One turning vector, and how many ticks it has turned:
The counts run from 0 to 299.
[-62 -45   2 -14 -12  -7 -13 -36  36  14  -6 -28  36   3 -34  -8   9  -3
  31 -40  15 -28 -13 -13  25 -14  39   3 -20  11  26 -13] : 93
[-25 -29   3 -32 -16  18  17 -15  29  16 -22 -19 -30  36  43  10  20 -22
  33 -17  23  36  28 -11 -50   0  36  -8  -9  41  -9  19] : 78
[ 12  17  61   7   9  -7  15  -6 -14  -2  -3   6  29  30  35 -20  -5  36
 -17  53  27 -15 -34  11 -17  15  32 -26 -48 -19 -18 -13] : 42
[ 47 -52  57   0   9  -7  -9 -16 -13  24  -2   4 -34  37  15   5   8 -12
 -16 -38   1  -6  -9  -3  10 -30  -9  58  -9 -22   2  -1] : 208
[-16   5  38   6   3  -3  12   4  19 -10  22   8  27 -12  33  25 -27  47
 -16  35  30 -17  10 -20  -9   0 -38 -12 -57  -7 -13 -44] : 232
[ -4 -30 -14   7 -59   0  27 -18  27 -48 -27 -14  10 -15   5  56  -8 -10
  -4  26  51  33  32   0 -24  15  14  16 -18   4   7   7] : 250
[ 11 -19  41  28  -2  20  32 -21 -14  35  35   9  11   1  59  39 -14 -25
  13  -4  34  24 -12  -3  -2 -27  -5  12 -22  13   8 -38] : 220
[  4 -23 -14   1 -24 -18  50   8  37  29  -1  13  14  15 -13 -18  50  24
 -14   4  40   5  31 -24 -23  -8 -33  21 -51 -10  11  -3] : 240
[-32 -20 -10  10 -42  24  21 -45 -23  46  20  21   3  -3   3  -2 -10  -1
  -8   8  24 -32 -23 -27 -22  -3  -5  12 -20 -25  36 -47] : 227
[ 21  28 -14 -13  39  -7   9  31  22  20   5   2 -14   7 -10 -27  24 -14
 -67  -3  45  38 -21  12  23   0 -12  41  16  -7 -47  17] : 164
[  3  30 -33   5  33  16  13 -21 -11  -9  43  28  -5 -24  23  36  -3  -3
  -1  61 -18 -35 -14 -30   5  63 -10  -5 -21  -3  -1  -2] : 15
[ 25   3   3  18 -46 -16  37 -59 -17   0  -2 -11 -49  16  35  14 -11  -3
  -5  36   5  23   3 -40 -48  11 -16   1  20  16 -12 -17] : 211
[ 39 -25  12   6  56  29   3 -44 -11  -7 -14  13 -41  40   6  19 -32   3
  42  16 -11 -22 -18 -12 -30 -10  21   1   1  16  17  21] : 199
[ -9 -27  34 -38 -28  -5  15  26  20 -47 -12  -8 -13  24  42  14   5 -17
 -39 -28  15 -27  -2 -19 -11  24   2 -15 -12  25  -7  58] : 71
[-16  -2  35  20 -40 -29  10  -8  17 -11  22  17  42 -17  17  11  -3  29
 -43  15  26 -36  -3 -40   9  17 -49  -1 -41 -19   7 -26] : 233
[  3 -21   4  12  -8  -5  -4   7  46 -10 -17  26  29  24  17  11  45  24
   1 -17  18   9  24  17 -17 -10  51  23 -53 -30  19  11] : 252
[ -5 -54   7   4  14  15  -5 -30   8   8 -14  16  -2  36   9  48 -35  35
  49  10   1  -2  32 -17 -24  20  -3 -14 -16 -11  35  -3] : 237
[-16 -60  19 -12 -15  14  56  11  -8  42  27  -4  11  29  13   2  38  -6
  10  -7  24 -11   2 -34  -2  24  -7 -29  -6  24  28  12] : 229
[ -9  26 -31   9  19  73  19 -16  -2  -8   9  52  10 -36 -30 -10   4  19
 -31 -13  11  21   8  29 -19 -19  20 -14  30   0  22 -21] : 145
[-18 -16 -10 -28 -14   9   6  54   1 -15  -6  -1  50 -11  23  -3   5 -58
  21 -41 -17 -35  20  20  14   3   0  -5  23 -26  27 -10] : 273
[ -7  18  26   9  60  12  -2 -10  28   1  56  11  31  21  23 -31  25 -32
 -13   6  -3  14 -50  25  17 -10  48   9 -11  -4  -6  20] : 176
[ -9  22  13  14  48  11  11 -41  27  -7  27 -18  18 -18   4 -34  37 -48
 -13  20  33  24 -48  10  25   3  36  17  -3  14 -14  20] : 175
[ -5 -18  -7 -25 -18  -4   8 -21   7  11 -74 -44 -48  21   8 -29   7 -10
  22   1  35 -27   8 -24 -24  14 -43  19 -39  14 -13  -1] : 66
[ -4 -19  48 -27 -12 -26 -22  18  29 -29 -38 -19 -22  37  63  11  15  -6
   9 -34   4 -14  17 -16  14  24 -15  -2 -31   3 -15  32] : 72
[ 41  -8  50  11  44 -40 -18 -21  -9  15 -27 -10  -4  19  45   3   4  12
  13  24 -12  16  14  19  -5  41  28  33 -28 -38  -9  -6] : 35
[-21  -3  -4 -24  22 -21 -10  27 -38 -21 -19 -15 -21 -22 -36  -3 -31  22
 -15  -8 -10  -6  39  -2  35  43 -25   2  58  -6  15 -37] : 141
[ 33 -18  43 -14   6   5  26 -38  -6   1  -8 -16 -34  13 -35 -21   9   9
 -12  21  42 -16 -40 -25 -10 -38 -21  43 -26  19 -25   4] : 201
[-13  45 -16  19 -12   1  19   8 -12 -34  -9 -15  23 -55  -2 -15  16   0
   5  10  38   2  -8 -11  46   6   6 -33  17  39   7 -21] : 136
[ 30  -6  17   6  42   4  34 -14  14  42  18   0  -2   8 -45 -34  65  37
 -31  14  30   5  17 -23   9   0  -8  -4  -6  -7   3  15] : 12
[-15 -23 -44 -33  -5 -23   1 -12  25  -8 -37 -32  -1 -16 -40   4  -8  11
  51 -20   1  -6  46 -31  -2   3 -36  23  -3   7  -2 -27] : 104
[ -5 -28  45  -5   4 -43  -5 -26  28  -5  20 -42 -14  15  44 -15  32   0
   4   7 -12  -9  55 -16  -6  37  -1  17 -26  14  13 -35] : 224
[-53   6 -17 -28 -55 -38 -12   7  33   3   4 -15  -1  17  27 -26  10 -29
 -41 -36  16 -33 -23 -29   7  -9 -13   6 -32 -10 -14 -13] : 82
[ 22 -38  17 -18  35  14  60  14  -6  10  25   0  10  27  -7 -11   0 -48
  20   9  18 -16 -38   0   0  11 -27  -9  35  14 -13  45] : 191
[-19 -43  35 -16  -3  29  13 -24  -3   1 -30  -8  34  -4   4 -28  -1 -41
  14 -12  25 -60 -41   1  10  17 -12   6 -53 -18  30  11] : 55
[-57  15 -22   0 -51 -18 -15 -42  30 -30   7   2   7  -3  31  17 -15  18
  42   7 -27 -20  16 -26 -32  15  17 -34  15  -7  11 -30] : 91
[-25 -25  -1 -31 -15 -19 -20  15  19 -26   0  31  12   9 -25  30 -11  55
  19 -34 -35 -33  16 -14 -19  10  -6 -26  30 -37  12 -21] : 102
[ 47   2 -12  10  39  -8  28  -4 -12  38 -21 -12   2   2  26   8  -1 -24
  17  45  38  18 -17  -9  13  16 -14  52 -48  -3 -33  -8] : 29
[-10 -52  24  -1 -15  21  -1 -36   9   4 -32  -9 -13  10 -28  39 -24  63
  16  17  42  11  24 -27 -15   9 -10  -1 -27  -6  20 -17] : 238
[ 22  52 -34  10  21  -6 -11  18   7 -14  26  29 -19  -2  63  18   1 -12
 -25  19 -20  41  -9  12  11  39  -2   2  45 -16 -26  19] : 166
[  6  36 -22  27  23  -6 -16 -26  28 -33  -6  19 -12 -16 -42 -23 -10  24
 -84   4   5   9  11  -5   8   9  -3  27  12 -12 -10  -3] : 157
[ 12 -21  67  -1 -11 -15  41  -9  13  15 -20  -9  12  20  -8 -70  35  11
 -17  -4  28   3  26   6 -41  -1 -24   8   0 -36   4   5] : 50
[ 21   4 -19  24  40   3  17 -33 -10  33  29  12  -7  -7  23  28   6 -33
  20   9 -42   2  41 -21  18  40 -22   3  38 -19  43 -15] : 8
[  0  20 -75   2  23  12 -14 -20   6   2   3  28 -32   4  -2 -23  58 -40
  -9 -11 -18  10  -4  12  26  41  13  34  32 -28  26  19] : 159
[ -2  29 -23 -29 -30  31  17  16   4 -50 -38  -1 -10 -40  -4  38 -44 -17
   1  -5  22  -6  13  -9   0  -2 -35 -36  36  11 -21  -2] : 287
